Turns in one plane each, and the order they were made in; the first pair answered
nunis (before -> after):
[-25   4   6 -78  -8   5  -7  36  -9  -3 -25 -17   1]  ->  [  8  13  31  22   8  19 -16  -5 -60 -14  37   9 -42]
[ -6  29  27 -19  23  21  -5  27 -17 -37  -6 -22 -16]  ->  [ 21  40  26  54  18   6  -1  -7   1  -6   8   5 -13]
[-27   2 -24 -43   3  -7   1  13   4  -6 -15 -22  12]  ->  [-15   2 -14   8  17   6 -15  -8 -28 -20  20 -10 -17]
rog (before -> after):
[ -4 -24 -28  27  -7 -34  10 -15   1  27  32 -20   1]  ->  [ 36   7   7 -26 -25  22   5  19  29  32 -16 -13 -23]
[ 26 -24  -8  15 -17  21   1  -7  -1   4   4  10 -10]  ->  [ 15 -29   5   0 -11  30   0   3 -11 -12  15  -1 -14]
[ 37  32   2   6 -27  20  -8  -6  37  50 -36  44 -11]  ->  [-47  -3   2 -37   5  26 -34  26 -51 -15  29 -20 -22]
sasi (before -> after):
[ -3   5   0  28 -15 -25  18 -37  -1  48  -7   7   5]  ->  [ 12  15  10   9  -9 -11  17 -46  14  46 -13  12   1]
[-14 -21 -24 -19  29 -43  26 -17  25 -16  -3  -8  -3]  ->  [-14  -8 -22 -35  13 -20  28 -10  43 -16 -28  -8   7]
[ 38   1  12   0 -31   2  32  10   6  40 -13  17  13]  ->  [ 46  11  30  -6 -34  20  24   7   2  23  -8  21   3]
[-21 -31 -13 -29 -30  15 -13  15  32   7 -26  -8  28]  ->  [-11 -14  -4 -41 -24  40 -19  19  21   3 -20  -5  15]

Between the rows of a pair lie 2 to 3 turns.
[ 48  23  12  -4  10  18   8  19  19 -17 -13   6 -24]  ->  [ -7 -18 -26 -26  17 -36  17  34  32 -26 -14 -23  14] | rog nunis nunis
[-38 -26 -18  43  26 -19   0 -20 -24  -8  42 -13   2]  ->  [ 29  24  24   5   7  60 -13   5  -8  -9  13   7 -29] | rog nunis nunis
[  1  57  42   6  -9  91 -16 -24 -28 -22  29   0 -57]  ->  [-47  25  21 -33   3  73 -17  -3 -51 -39  33 -40 -39] | nunis rog
[ 80  37  38  25 -27  54   0  -4  26  18 -37  51 -34]  ->  [  5   0  21  50  11  48 -29  -1 -79 -38  59   1 -60] | sasi rog
[-40 -17 -18  37   4 -40 -19 -41 -48  -7  47  17   7]  ->  [-54  -3   8 -29   1  13 -30   2 -64 -38  39  -2 -17] | rog rog
[-28 -37  -7 -41   1   7 -12  19 -35 -59   7 -25   6]  ->  [ 12   4  24 -37 -10  52 -19  20 -22 -47  -5  -6 -14] | rog rog sasi
[-64 -43   9  44  24 -60 -25  -9 -54 -25  54 -13  -7]  ->  [ 29   4  36 101   6 -26 -17 -44 -11  15  37  42 -26] | rog rog nunis
[-13   4  23 -45   8  42 -10  30 -27 -32  -1 -18 -17]  ->  [-40 -27 -31 -11   2 -48  12   3   5  -1 -11 -20  18] | rog nunis
[ 16   9   1 -18 -19  -7  30  11  62  23 -53 -12  12]  ->  [-19  -6  16 -12   7  17  -6  25 -34 -38  18 -53 -35] | nunis sasi
[  1  13  12 -46 -18  34   3  43  11   1 -32 -39 -12]  ->  [-49  -9  -2 -24  -8   0 -11  42 -20 -19   5 -51  -7] | rog rog rog
